In the data rows, zero lies at 4.5, halfway between 4 and 5.
Here are some points:
np.array([6, 4, 6, 5, 2, 5, 3, 7])
np.array([3, 5, 8, 7, 4, 4, 6, 6])
np.array([4, 5, 4, 6, 5, 5, 5, 3])
np.array([5, 5, 3, 3, 4, 5, 4, 3])
np.array([4, 6, 2, 5, 3, 4, 4, 5])
np.array([7, 5, 4, 3, 3, 3, 4, 4])
np.array([4, 5, 5, 4, 4, 5, 6, 5])
np.array([3, 2, 2, 3, 4, 6, 3, 6])
np.array([3, 4, 4, 3, 4, 4, 3, 3])
np.array([3, 6, 8, 4, 4, 4, 6, 5])
np.array([0, 5, 5, 8, 5, 1, 6, 6])
np.array([8, 1, 4, 4, 2, 3, 4, 2])
np.array([3, 6, 4, 5, 5, 5, 5, 1])
np.array([7, 6, 5, 2, 6, 6, 4, 2])
np.array([5, 4, 5, 7, 3, 4, 4, 8])
np.array([9, 3, 6, 3, 8, 2, 3, 5])
np.array([6, 4, 3, 4, 6, 0, 5, 6])
np.array([3, 6, 2, 8, 5, 5, 4, 4])
np.array([5, 2, 7, 7, 6, 1, 6, 5])
np.array([5, 6, 4, 3, 4, 7, 2, 3])
np.array([4, 8, 4, 3, 8, 6, 6, 5])
np.array([8, 3, 3, 4, 6, 3, 5, 3])
np.array([4, 3, 5, 5, 2, 6, 3, 4])
np.array([8, 3, 1, 0, 7, 8, 3, 1])
np.array([5, 4, 4, 5, 4, 4, 4, 7])
np.array([5, 1, 6, 5, 4, 3, 7, 5])
np.array([7, 4, 3, 1, 6, 6, 4, 4])
np.array([5, 3, 2, 3, 1, 9, 5, 7])
np.array([7, 2, 4, 3, 5, 5, 2, 1])
np.array([2, 5, 5, 7, 7, 4, 6, 5])
24 more points follow, each with its number after it:
np.array([6, 5, 3, 5, 6, 3, 4, 3]) 0
np.array([6, 5, 4, 4, 3, 5, 4, 3]) 1
np.array([5, 2, 0, 1, 2, 9, 2, 9]) 2
np.array([4, 4, 5, 5, 4, 5, 3, 5]) 3
np.array([8, 3, 5, 5, 3, 5, 2, 5]) 4
np.array([4, 3, 2, 5, 4, 7, 4, 3]) 5
np.array([5, 4, 6, 4, 5, 1, 4, 5]) 6
np.array([4, 4, 8, 3, 4, 0, 6, 5]) 7
np.array([5, 5, 3, 6, 5, 6, 3, 5]) 8
np.array([5, 3, 5, 5, 4, 5, 5, 4]) 9
np.array([0, 7, 6, 7, 4, 3, 3, 6]) 10
np.array([7, 3, 2, 3, 4, 4, 4, 6]) 11
np.array([4, 7, 3, 7, 6, 6, 2, 7]) 12
np.array([4, 7, 3, 3, 5, 5, 5, 5]) 13
np.array([1, 7, 6, 5, 3, 6, 6, 4]) 14
np.array([6, 2, 7, 3, 4, 6, 4, 2]) 15
np.array([3, 5, 4, 4, 1, 6, 4, 6]) 16
np.array([6, 3, 5, 6, 4, 3, 7, 4]) 17
np.array([4, 4, 5, 4, 6, 5, 6, 5]) 18
np.array([0, 4, 7, 9, 4, 4, 4, 5]) 19
np.array([7, 3, 5, 3, 4, 5, 5, 5]) 20
np.array([3, 6, 4, 5, 5, 4, 6, 5]) 21
np.array([8, 4, 3, 4, 3, 5, 4, 3]) 22
np.array([6, 4, 5, 6, 2, 6, 4, 7]) 23
Which three of these numbered points are nearest to each point below by angle, seen from the average point of the first points? Their numbers follow each, nearest first.
np.array([1, 7, 9, 4, 3, 5, 5, 4]) > 14 10 19
np.array([5, 3, 4, 3, 4, 3, 5, 4]) > 7 6 11
np.array([8, 4, 7, 3, 5, 4, 5, 7]) > 20 4 6
np.array([5, 6, 3, 4, 7, 4, 6, 2]) > 0 13 21
np.array([4, 6, 2, 4, 4, 8, 4, 6]) > 2 8 13
np.array([4, 7, 4, 3, 5, 6, 4, 2]) > 13 14 1
np.array([4, 7, 4, 7, 5, 6, 5, 7]) > 12 8 21
np.array([3, 4, 8, 5, 4, 5, 8, 6]) > 18 14 7
np.array([7, 3, 2, 3, 3, 5, 3, 3]) > 22 11 1
np.array([7, 4, 4, 6, 5, 2, 5, 6]) > 17 6 0
np.array([5, 4, 6, 5, 6, 2, 4, 4]) > 6 7 0
np.array([2, 6, 7, 4, 4, 5, 7, 5]) > 14 21 18
np.array([5, 4, 4, 2, 4, 4, 4, 4]) > 11 20 2
